(in the rows, 128 means zero)
Families of rows that turns and mirrors carry onto each other, the same ones carrying the whole set onto itself: the rest of each named row's family, in list order:
4 families of 8 rows:
Ninep: [128 125 157 148 132 117 171 153  91 135 159 125 130 149 130  97 135  90
 102 157 128 128 125]
lag: [ 96 154 123 141 138 112 146 160  97 133 118 137 118 148 114 109 114  96
 133 170 118 143 160]
Tuli: [122 103 125 140 158  78 150 150  89 125 154 138  97 137 110 129 130  95
 159 154 118 129 140]
Mir: [138 113 116 138 144  95 197 130 103 138 145 138 131 133 124 113 157 103
 121 160 116 113 153]
remes: [119 126 123 144 140 128 159 154 105 147 163 125 136 145 114 106 107 105
 109 173 131 113 125]
fiba: [125 106 123 132 150 109 180 146  96 144 138 143 100 144  96 115 109 121
 141 151 127  87 149]
nifod: [112 133 128 141 113 113 147 158 127 130 130 125 119 138 117  95 129 122
 111 135 133 134 149]
pivo: [116 135 126 150 125 128 162 148  86 118 157 114 126 147 127  99 110 107
 103 166 116 124 148]
sutod: [134 145 130 131 166 128 143 135  80 148 147 126 110 145 103  84 126 105
 138 145 126 134 148]
peke: [115 103 141 145 154 101 150 164 101 140 128 152  94 143 105 129 126 109
 154 152 114 109 141]
gimi: [135 121 140 149 140  90 187 139 114 138 151 146 109 136 128 115 162 104
 111 146 127 114 148]
pon: [140 139 111 130 161  95 184 126 114 143 157 139 122 141 112 117 147  99
 128 161 125 117 165]
Duves: [124  90 121 131 158 109 161 151  99 138 123 146 111 146 106 118 127 120
 150 139 112 102 150]
fifud: [109 128 149 141 156 109 139 170  95 144 125 145 115 151 108 119 123  86
 151 167 116 135 136]
Bavip: [124 122 134 122 132 106 152 145 134 147 145 136 116 132  97  99 134 127
 125 126 140 127 143]
tema: [118 105 117 122 150  82 156 135  89 122 153 133 126 127 107 127 129  99
 158 163 110 146 146]
Vev: [124 123 159 146 122 108 165 157 124 145 142 139 120 135 120 102 151 109
 108 144 131 126 130]
mibi: [123 116 114 124 138  82 158 135  94 129 170 118 115 121  95 112 115 103
 148 162 132 139 135]
teful: [112 134 154 110 141 106 182 128  82 127 162 143 120 150 105 108 105 107
 118 146 133 133 157]
Fiki: [123 111 103 136 128  81 160 147 101 110 147 113 109 132 104 121 120 107
 152 158 114 125 158]
nom: [ 93 121 124 131 148 107 144 164 104 147 118 154 133 140 113 120 118  97
 141 166 122 142 135]
zumab: [116 135 139 124 122  93 190 130  88 105 151 128 116 145 115 112 121 107
 120 148 118 132 175]
vov: [ 99 148 130 126 144 102 164 156 112 157 121 153 122 140  98 113 116  96
 138 172 136 133 146]
fuv: [115 112 140 126 123 105 171 149 121 146 122 146 127 132 116  96 145 121
 113 128 136 131 138]
Laza: [134 135 107 144 136  97 180 142 123 128 132 128 116 145 120 109 151 108
 122 148 119 112 175]
riti: [126 122 154 135 135  88 191 135  85 121 165 138 115 144 128 108 139  92
 108 144 132 133 143]
Puvu: [120 121 134 130 171 129 139 138  65 135 141 139 118 149 115 101 122 107
 141 145 108 138 149]
Dulin: [119 125 125 149 140 129 164 147  91 145 148 131 142 138 134  94 133 102
 101 167 123 128 126]
Netif: [127 139 124 134 148 115 141 135  74 116 145 113 105 145 109  95 124 108
 144 143 109 141 167]
mutu: [116 117 154 118 129 102 184 123  74 122 157 138 127 132 119  99 128 111
 114 141 123 143 146]
Liv: [125 121 143 135 168 104 138 151  71 129 147 131 104 154 112 108 126  87
 153 146 117 141 141]
karad: [109 114 118 141 134 111 163 164 104 128 113 137 101 152 107 114 109 120
 138 146 119  99 162]

Which other rows belong to the same family as nifod? lag, pivo, Fiki, zumab, Laza, Netif, karad
Which other rows belong to the same family as Puvu? Mir, Duves, tema, nom, fuv, Dulin, mutu

